(in the rows, 128 means zero)
One turn moves every row onto another: examples first, then more rows asked
Q361: [139 102 124 173  92 126 144 118 165 130 147 123 127 129 108 156  84 146
 150]
Q202: [134 126 102 116 156 126 119  92  79 117 160 134 153 114 129 128  69  95
 118]
Q222: [142 149 123 145 103 132 141 127  82 147 118 120 176 126 132  92  92 115
 139]
Q297: [126 153 149 112 156 144 125 143 112 103 143 124  98 133 107 164 164 100
 144]
Q49: [132 127 141 140 163 135 115 112 122 124 136 130  90 122  95 175 155  99
 129]
Q9: [151 107  97 133 161 125 132  83  72 117 160 146 145 119 123 145  78 128
 124]
Q29: [136 126  82 145 151 145 134 147 163  83 138 124 113 154 135 123 162 119
 138]
Q708: [131 117  79 155 154 139 117 129 174  97 133 123 111 142 130 123 151  98
 124]
Q269: [140 122 132 151  84 135 160 148 150 106 155 123 132 142 120 150  96 161
 167]
Q820: [151 122 102 115 156 133 145 109  60  98 166 145 150 131 132 140  90 142
 140]
Q260: [138 133 142 130 161 140 129 129 111 108 141 131  91 132  99 178 166 122
 145]
Q446: [139 126 140 138 165 137 122 118 116 117 138 133  89 127  95 179 162 114
 137]
Q113: [153 124 116 169 110 128 140 105  85 160 113 128 167 122 121 107  93 130
 135]
Q191: [142 143 121 154 105 130 135 117  87 156 114 120 173 121 129  94  89 110
 134]
Q65: [129 136 135 136  81 137 157 159 152 103 158 115 138 142 126 139  93 143
 165]
Q478: [130 132  83 140 149 145 128 150 166  82 138 121 116 152 137 119 159 107
 136]
Q153: [115 139 135 139  81 132 134 142 168 121 151 108 139 127 123 131  74 105
 147]
Q198: [126 132  83 142 150 144 124 145 170  86 136 119 117 147 136 116 154  97
 130]
Q229: [130 139 106 104 153 130 124 105  74 108 164 132 157 119 135 124  72  95
 124]
Q281: [159 124 116 167 109 130 146 111  79 154 114 131 167 127 121 109 100 144
 142]
Q720: [142 118  80 153 153 144 133 140 164  87 136 128 111 153 131 128 163 124
 137]
Q201: [159 130 118 161 107 134 153 122  74 145 117 131 168 132 126 107 104 150
 147]
Q710: [144 107 127 165  89 131 156 132 156 118 151 124 128 137 113 157  92 161
 159]
Q865: [125 135 144 131 163 136 111 115 126 125 136 126  93 120  97 169 150  85
 127]
Q341: [154 111  98 127 159 129 141  95  64 107 163 148 146 126 126 146  86 141
 134]
Q764: [119 125 132 154  86 126 129 125 174 131 147 112 134 123 115 138  71 105
 140]
Q86: [148 149 123 144 102 134 147 134  75 141 120 123 175 131 133  94  99 128
 147]
Q676: [130 109 127 169  91 125 133 116 172 135 146 118 129 122 109 148  74 122
 141]
Q339: [136 111  77 160 155 139 123 127 172  98 132 126 109 144 127 129 154 109
 127]
Q953: [136 141 107  98 152 133 132 115  67  98 167 134 158 127 139 125  80 109
 133]
Q192: [120 146 147 121 160 138 110 126 123 119 139 121  97 121 101 163 151  78
 129]
Q793: [154 140 121 150 104 134 153 130  73 140 119 127 172 134 132 102 104 142
 150]
Q104: [127 126  81 148 152 141 119 136 175  95 134 119 114 144 133 119 150  91
 126]
Q817: [142 113  99 128 161 125 122  83  78 121 158 140 148 114 125 137  72 108
 117]
Q496: [120 153 148 113 157 141 117 137 118 109 141 121  99 127 106 161 156  84
 136]
Q601: [144 135 105 103 152 134 141 117  60  93 169 140 155 131 138 131  87 130
 140]
Q819: [119 144 138 132  80 136 145 156 158 108 156 109 140 137 127 132  84 120
 156]
Q727: [141 112  78 161 155 142 129 132 167  92 134 128 109 148 128 131 159 120
 132]
Q92: [147 132 119 162 109 128 135 107  88 160 113 124 170 119 123 100  89 117
 131]
Q888: [134 144 146 119 159 144 130 140 109 102 144 129  95 136 105 171 167 115
 146]

Q676 moves to Q764
Q260 moves to Q446
Q341 moves to Q9
Now these:
Q222 moves to Q86
Q708 moves to Q104

One turn moves every row onto another: examples first, then more rows asked
Q662: [191  90 119 135 104 125 163 199 108 132  94 140]
Q67: [191  97 118 137 113 139 174 189  98 124 104 155]
Q520: [139 135 165  96 110  84  99 186 115 108 109 132]
Q980: [187  90 113 132 112 128 162 203 112 136  95 156]
Q777: [124 128 172 138 152 129 148 151  80 148  87 145]
Q549: [195 100 127 133 105 114 162 200 104 142  96 143]
Q991: [136 145 142 165 132 154 152 214  76  92 110 140]
Q881: [130 142 156 112 126 147 141 215 142 146 136 131]
Q488: [139 151 148 164 129 147 152 213  73  97 110 136]
Q655: [125 116 170 142 142 138 150 143  81 132  86 123]
Q542: [156 133 108 136 108 107  93 196 104  96  74 137]
Q20: [115 133 161 110 147 147 142 192 103  91 138 176]
Q200: [169 164 132  96 117 128 118 149 122 119 131 152]
Q667: [197 104 127 138 107 129 175 187  93 128 105 145]
Q232: [137 143 164 115 115 141 142 209 136 142 135 110]
Q12: [134 148 140 162 136 153 152 217  77  97 110 151]
Q505: [132 129 155 117 114 155 143 205 142 128 134 105]
Q950: [128 155 182 112 137 120 143 191  90 105 140 160]
Q842: [157 140 112 135 110 101  92 198 102 104  75 143]
Q685: [152 131 103 134 113 112  92 199 107  97  73 147]
Q241: [124 114 149 123 147 113 118 155 104 155  67 152]
Q929: [163 142 119  98 114 148 119 145 129  99 130 145]
Q26: [191 104 120 135 119 133 173 194  97 134 104 168]
Q145: [197 112 128 135 113 124 174 192  92 139 106 159]
Q440: [154 137 107 133 116 106  92 201 105 105  74 153]
Q160: [115 116 157 136 161 145 147 154  89 141  86 159]
Q663: [170 153 131  99 108 134 119 142 121 106 130 133]
Q530: [115 103 155 140 151 153 149 146  89 125  85 138]
Q943: [138 155 147 163 134 145 152 217  74 102 110 147]
Q839: [131 109 150 100 104 108 101 179 123  82 108 118]
Q901: [120 104 133  94 124 122  99 189 134  87 107 154]
Q744: [191 101 121 130 113 117 161 206 107 146  95 159]
Q393: [127 130 148  90 129  98  97 197 127 113 110 168]
Q359: [118  97 137 124 147 130 118 152 111 138  66 147]
Q904: [119 117 162 118 130 154 145 179 102  69 137 140]
Q142: [132 140 184 120 120 127 146 178  88  84 138 124]
Q259: [131 114 158 128 135 107 119 148  99 148  67 127]
Q971: [126 127 147 113 125 161 142 211 147 132 134 126]
Q210: [162 152 120  94 123 142 118 150 129 112 131 163]
Q847: [125  96 146 129 134 125 119 144 105 131  65 122]

Q685 moves to Q943
Q655 moves to Q359
Now these:
Q662 moves to Q26
Q904 moves to Q393
Q210 moves to Q232

One turn moves every row onto another: examples first, then more rows asked
Q603: [153 138 138  85 127  98 141 157 136 100 130 117 137 144 120 146 142 108
 138  94 115 110 158 127]
Q213: [128 148 155 133 135 150 111 125 128 129 139 152 128 141 161 127 129 135
 181 110 129 137 181 111]
Q165: [149 145 143 119 131 181 108  93 129 119 135 166 113 139 146 141 107 176
 127 112 100 128 140 142]
Q573: [134 110  97 134  90 110 146 117 115 129 118 109 109 110  99  74 103 107
 114 161 141 123  89 126]
Q650: [144 131 134  99 139 105 123 150 143 104 146 119 141 131 132 143 140  97
 149  92 113 118 171 122]
Q10: [124 116 117 126 142 137  92 129 146 118 153 148 154 114 141 170 145 153
 138 118 100 134 155 136]
Q340: [116 171 156  85 150 161 156 134 100 114 122 136 120 166 123 127 103 125
 143 113  83 120 138 128]
Q108: [134 150 148 122 143 189 100  96 134 131 138 154 119 138 143 140 106 150
 119  98  92 129 143 131]
Q966: [114 106  92 145  95 123 138 119 110 139 118 117 121 107 100  86 105 126
 118 180 135 135  84 131]
Q575: [130 142 121 166  97 125 141 123  94 148  97 104 107 119 117  71 118 127
 130 167 150 119  92 131]
Q93: [143 140 115 168  95 129 135 108  99 140 102 110 101 112 121  73 121 139
 114 158 147 111  87 133]
Q997: [115 117 107 125 142 123  97 138 134 125 145 141 154 117 145 173 141 163
 140 135 104 137 164 137]
Q869: [130 118 121 125 127 123 105 144 140 117 139 150 157 123 139 174 155 170
 148 130 114 134 155 140]
Q936: [133 123 129  91 148 144 103 137 145 143 122 111 145 141 106 161  91 114
 102 111  94 144 145 154]
Q908: [102 178 149  95 156 154 147 135  96 130 121 125 120 163 136 128 106 123
 138 111  85 119 154 113]
Q554: [114 139 107 148  87 132 150 114 100 142 108 118 107 118 108  80 125 136
 101 155 133 111  77 106]
Q267: [122 110  87 145  91 105 146 117 107 121 128 121 113 101 112  82 124 128
 122 171 137 117  91 120]
Q166: [123 148 114 161 103 129 147 118  86 140 101 107 106 116 115  76 123 138
 115 166 133 109  81 129]
Q612: [137 151 153 129 128 141 111 126 126 139 128 142 117 148 162 121 115 136
 176 114 141 137 191 114]
Q280: [144 148 158 120 124 139 129 132 122 120 130 151 120 153 154 120 120 139
 191 120 138 136 180 122]
Q741: [148 134 121  91 138  90 130 147 134 102 141 113 132 132 134 145 135 107
 132  95 111 108 172 123]
Q945: [132 116 100 157 103 114 132 126 106 141 106  99 121 104 102  87 114 124
 116 176 139 126  84 153]
Q683: [131 127 111 160  76 131 134 108 115 149 108 121 104 115 115  77 121 136
 110 155 155 121  89 110]
Q203: [140 155 136 122 138 177 103  89 126 129 135 153 106 138 153 140 107 168
 109 101  95 120 149 128]
Q170: [137 127 139  92 139 152 111 140 147 136 118 123 150 146  97 170 104 132
 103 112  92 143 128 158]
Q528: [123 128 137  92 154 152 109 140 144 132 131 118 151 139 105 160 106 107
 112 104  83 139 138 147]
Q101: [146 121 100 149 101 104 139 123 106 128 110  96 111 104 106  81 119 118
 111 163 139 111  86 146]
Q844: [111 173 157  96 155 158 144 133 108 120 132 131 122 157 133 125 116 109
 145  95  86 115 152 110]
Q666: [110 135 115 154  83 123 148 128 102 152 104 114 113 124 110  75 123 124
 126 165 151 124  92 104]
Q807: [128 122  94 158 103 102 140 127  98 127 114 103 119 100 113  89 130 133
 121 174 136 113  86 143]

Q869 moves to Q165
Q650 moves to Q213
Q554 moves to Q573
Now these:
Q101 moves to Q575
Q741 moves to Q612

One turn moves every row onto another: examples first, then more rows asked
Q278: [118 155 112 125 111 138  68 130 148 166 130 127 143 144  93 103  92 146
 146 192 111 152  85]
Q532: [102 157  98 143 130 119 115  72 135 148 117 139 116 144  92 139 110 137
 131 174 125  98 113]
Q517: [158 156 115 124 120  87  70 102 115 133 139 127  97 151 103 124 119 141
 115 116 132 152 115]
Q555: [150 111 116 112  90 126 101 102 122 160 123 150 141 111 132 123 100  98
 130 118 135 132 170]
Q570: [138 124 110 124 160 142  96 160 129 149 200 125 142  94 121 119 135 148
 179 154 122 125 105]
Q306: [109 147  94 134 130 114 114 115 142 112 183 123 134 143  76 158 144 175
 140 115 103 154 137]
Q952: [112 131 171 137 104 139  94 117 127 122 147 124 153 125  60  98 139 191
 133 161  94 130 123]
Q947: [106  91  91 113 114 138 115 144 141 135 106 155 140 147  93  96  85  98
 156 144 116 143  88]
Q813: [117 141  70 132 152 101 118 115 108 117 149 109 176  98 110  98  94 142
 142 123 148 141 130]
Q707: [159 109 101 112 136 108  90 116 107 168 135 143 114 106 112 127 100 104
 133  93 123 109 115]
Q319: [113  97 116 160 122 144  77  99 123 153 125  92 128 144  85 110 110 161
  93 141 134 101 107]
Q671: [ 90 128 100 138 146 132 154 118 148 109 170 153 163 138  85 137  97 132
 161 159 123 125  87]
Q292: [127 125 111 112 130 146  90 133 135 169 196 120 152  99  90 157 107 175
 151 128  87 146 112]
Q882: [137  97 119 114 111 133 128  94 126 141 134 147 120 110 139 133 111 106
 134 135 155 127 174]
Q433: [115 116 137 165 152 143 128 123 177 138 179 109 149 143  76 128 113 148
  91 145 131 109 108]
Q296: [118 113 142 145 165 114 117 148 137 106 152 119 174 126  64  70 119 161
 147 130 132 145 125]
Q714: [107  76 111 161 122 150 120 149 150 128 137 128 157 138  82  96 137 109
 117 121 117  84 110]
Q7: [123 101 168 134 145 119 136  96 124 102 122 136 108 133  79  92 131 151
 118 145 143 111 131]
Q187: [133 102 119 110 111 122 136 146 151  98 153 164  99 148 100 129 152 106
 140 115 112 148 122]
Q470: [129 136 112  99  95 118 131 126 159 142 139 145 164 109  88 127  77 117
 102 111  94 164 132]
Q128: [142 140 133 116 129 125 126 108 121 111 149 132 107 102 145  97 122 129
 128 192 157 124 112]
Q694: [100 122 113 101  69 164 113 132 141 133 133 129 135 101 110 115 145 156
 140 180  87 140 139]
Q695: [139 124 105 123 112 126  67 168 115 110 161 127 128 139 113  90 149 146
 171 143 119 165 101]
Q164: [128 133 128 122 101 155  98 116 130 146 196 127 176 102 125 140 110 167
 157 163 124 156 154]
Q737: [133 126 114 126 125 145 104 142 135 139 195 129 188 100 128 118 107 143
 169 151 140 162 154]
Q238: [140 101 151 150 106 153  79 150 137 140 163 119 159 139  93  88 103 134
 108 151 121 117  66]
Q424: [134  89 119 100 130 142 121 118 140 164 138 147  78 109 115 148 134 117
 133 130 113 109 135]
Q568: [139 116 159 127 110 108  99 130 137 136 102 142 149 134  58  76 112 127
 111 109 104 130 133]

Q707 moves to Q570
Q671 moves to Q532
Q187 moves to Q306
Now these:
Q714 moves to Q433
Q555 moves to Q737
Q296 moves to Q7
Q128 moves to Q694

One turn moves every row onto another: examples first, then more rows asked
Q700: [128 103 135 151 109 151 168 149 155 123 124 103]
Q270: [ 75 132  98 155 151 120 112 145 108 112 136 138]
Q895: [107 131 125 144  85 154 142 121 141 114 135  86]
Q858: [127  85 160 105 133 125 138 106 119 117 152 140]
Q964: [109 170 130 115 104 152 135  89 112 102 130 146]
Q246: [127  99 163 147 140 132 161 146 157 115 125 159]
Q120: [102 145 145 144 158  91 131 124 148 119  93 139]
Q458: [154 129 115 166 112 147 152 107 155 130 110 127]
Q431: [129 133 125 142 109 179 166  94 119 120 119 120]
Q391: [128 101 125  95 149 128 169 112 125  94 137 155]
Q725: [132 137  98 161 111 158 117 126 141 125 104  91]
Q923: [115 113 134 141 131 103 103 100 159  90 156 123]
Q924: [124 120 122 136 158 138 107 174 158  87 156 113]
Q95: [ 95 132 155 133 167 107 152 138 141 117  93 142]
Q661: [141 157 132 125 149 128  94  86 111  93 121 107]
Q311: [101 134 139  82 156 160 137 143 127  81 130 105]
Q579: [115 190 145 144 141 126 145 127 111 104 146 147]
Q60: [ 86 138 165 123 103 149 134 122 105  97 150 111]
Q58: [125 134 145  79 134 143 109 140 101 111 130  93]
Q158: [123 133 105 139 165 179 116 151 111 116  95 143]
Q898: [ 98 178 155 139 138 126 148 151 115  99 156 132]
Q71: [176 132 106 132 169 131 130 130 107 104 127 145]
Q48: [165 108 135 140 171 156 108 142 126 122 146 150]
Q689: [130 155 140 103 153 173  88 102 130 109 126 125]
Q998: [153 122 105 112 137 123 103 173 146 120 146 130]
Q783: [145 127 130 149 113  92 134 131 162 121 116 152]
Q606: [117 129 108 149 137 135  89 168 109 117 107 103]
Q871: [ 85 131  97 150 164 134 130 136  95 115 127 156]
Q754: [120 120 125 100 117 122 112  98 167 113 149 152]
Q806: [127 113 117 145 132 186 157 142 119 125 104 101]

Q246 moves to Q158
Q806 moves to Q431
Q391 moves to Q71
Now these:
Q48 moves to Q689
Q871 moves to Q579

One turn moves every row onto another: examples first, then more rows asked
Q897: [ 98 149 125 126 128  77 129 129  76 145 106 152  63 121  87 142 113  82
 149  73 119 105 159 101 108 119 134]
Q921: [144  72  98 134 177  88 152 116 143 150 116 131 131  89 154 132 131 119
 176 159  97 153 149 148 143 101 119]
Q233: [150  94  96 123 174  96 152 123 142 145 122 132 107  71 167 121 133 119
 178 167 101 148 140 147 142  96 115]
Q632: [143  93 106 138 171  89 155 109 159 146 124 144 110  77 161 121 141 133
 178 161 107 148 135 140 148  94 115]
Q75: [148 102 120 122 142 110 155 111 123 162 103 149  74  96 111 157 113 125
 176  88  65 163 124 121 137 156 107]
Q307: [ 97 133 113 110 150  76 115 119 110 127 120 131 113 114 137 120 128  85
 144 142 155  88 177 119 109  79 133]
Q163: [126 143 125 140 133  69 140 132  71 137 107 151  68 141  83 151 114  97
 141  79 103 102 165  87 112 123 121]
Q37: [106 139 119 129 166  64 116 108 109 117 130 142  93 115 137 111 123 105
 155 152 159 100 178 121 129  66 128]
Q863: [128 145 137 118 129  80 120 110  79 142 109 157  59 136  82 147 110  92
 147  78 127 118 160 103 100 115 117]
Q103: [109 134 106 122 167  60 115 117 103 124 124 141 105 118 139 110 136  96
 145 149 154  97 169 123 106  64 135]
Q803: [129  88  90 120 183  89 152 119 146 143 113 144 117  82 157 129 122 107
 170 175 113 137 142 157 147 104 111]
Q459: [164 102 101 135 168 107 142  95  79 178  78 121  85 128 149  75 134  97
 153 118 127 134 108  93 168  91 107]
Q176: [163  99 124 128 134 104 157 110 128 170 102 156  74  97 106 159 130 120
 168  85  75 164 118 122 120 143 104]
Q320: [149 119  87 149 169 100 133 123  91 162 127 146 110 159 146  91 107 119
 128  96 148 161 157  63 135 108  93]
Q799: [149  91 124 121 140  98 163 133 111 177 100 146  77 109 104 160 118 112
 170  82  67 161 118 132 135 139 122]
Q336: [106 151 136 129 139  72 132 109  88 141 115 156  69 121  82 151 107  96
 147  81 107 112 156  85 100 129 136]
Q429: [105 123  93 127 147  63 110 130 105 109 108 136 100 105 147 104 129  90
 154 152 138 106 167 115 104  67 144]
Q769: [ 94 129 100 139 167  67 118 112 108 118 123 137 117  99 138 114 126  89
 156 150 150  97 188 119 114  82 132]
Q996: [161 164  96 158 172 124 167 102 101 143  64 106  89  86 101 100 128 109
 156 121 100 129 106 109 148  85 110]
Q795: [111 127 107 118 157  56 114 116 113 121 115 146 119 115 138 111 130 102
 153 146 151 101 188 106 102  73 137]
Q486: [147 176 111 154 169 128 163 105  87 144  69 112  91  94  99 101 132  98
 159 114  93 136 104 103 149  90 105]
Q786: [126  85 100 123 166 113 141 120 122 142 118 134 121  67 167 127 135 124
 173 158  94 157 143 152 136 103 105]
Q630: [158 108  75 146 175  98 138 118 107 158 119 138 111 153 158  89  98 118
 127  99 144 149 156  68 130  99  95]
Q290: [130  84  96 131 178  93 138 113 138 165 108 124 123  62 155 120 130 118
 179 154 119 162 138 141 147  87 110]
Q87: [139 182  86 164 175 120 161 129 117 123 110 130 119 120 108 115  96 122
 131  96 111 152 152  78 110  98  93]
Q262: [142 105 126 126 150 104 157 117 113 169 108 143  62  92 113 166 117 116
 169  94  68 158 108 140 143 149 104]
Q907: [152 163 106 164 179 131 175 105 108 148  74 105  93  92  99  87 126  99
 161 118  99 123 121 109 145  88 106]
Q574: [136 101 123 110 165 101 167 108 107 171 118 144  87 103 104 163 119 121
 164  80  67 153 125 128 137 156 105]
Q382: [155 114 108 147 179 113 138  98  76 185  92 121  91 122 140  73 129  86
 159 106 142 128 112  96 164  82 114]
Q931: [114 140 118 114 148  53 134 118  92 138 108 147  66 141  83 140 114  88
 145  72 111 104 150  91 106 122 144]
Q631: [151 114  77 155 159 106 136 119  93 164 120 148 112 163 148  97 102 104
 133  89 142 162 149  72 141  95  98]
Q636: [145  81  98 116 166  90 140 126 137 148 108 134 114  86 169 127 139 123
 177 160 113 148 140 157 144  94 105]
Q951: [152 165  77 173 157 124 172 127 124 129 100 132 116 134 107 114  99 117
 134 100  98 158 159  84 122 100  91]
Q493: [151  91 122 137 166 110 167 121 115 178  86 140  75  88  99 161 118 126
 160  82  67 151 127 130 132 137 104]
Q617: [147  98 120 135 157  91 162 117 118 162  97 162  79  98 123 155 111 116
 180  96  61 169 120 137 130 154 124]
Q348: [113 143 142 125 125  78 126 117  84 149 105 146  76 134 103 147 118  93
 151  65 102 119 156 101  95 129 145]
Q995: [105 142 130 120 136  75 119 106  82 142 105 157  72 144  81 146 115 101
 143  72 117 115 152  96 101 123 127]
Q515: [104 136 100 135 143  52 111 125  94 126 128 133 117 115 139 109 127  91
 159 150 155 114 175  97 127  72 129]
Q351: [162 114 100 134 178  95 132  92  84 184  88 118  90 119 144  69 137  98
 147 111 139 128 116  94 172  87 113]
Q234: [148 169  83 170 162 129 167 134 108 121 102 132 107 123 106 125  97 128
 135 104 105 159 148  77 113 104  90]

Q931 moves to Q429
Q486 moves to Q87
Q37 moves to Q632
Now these:
Q617 moves to Q348
Q163 moves to Q515
Q795 moves to Q636
Q351 moves to Q996
Q907 moves to Q951
Q103 moves to Q233
Q799 moves to Q897

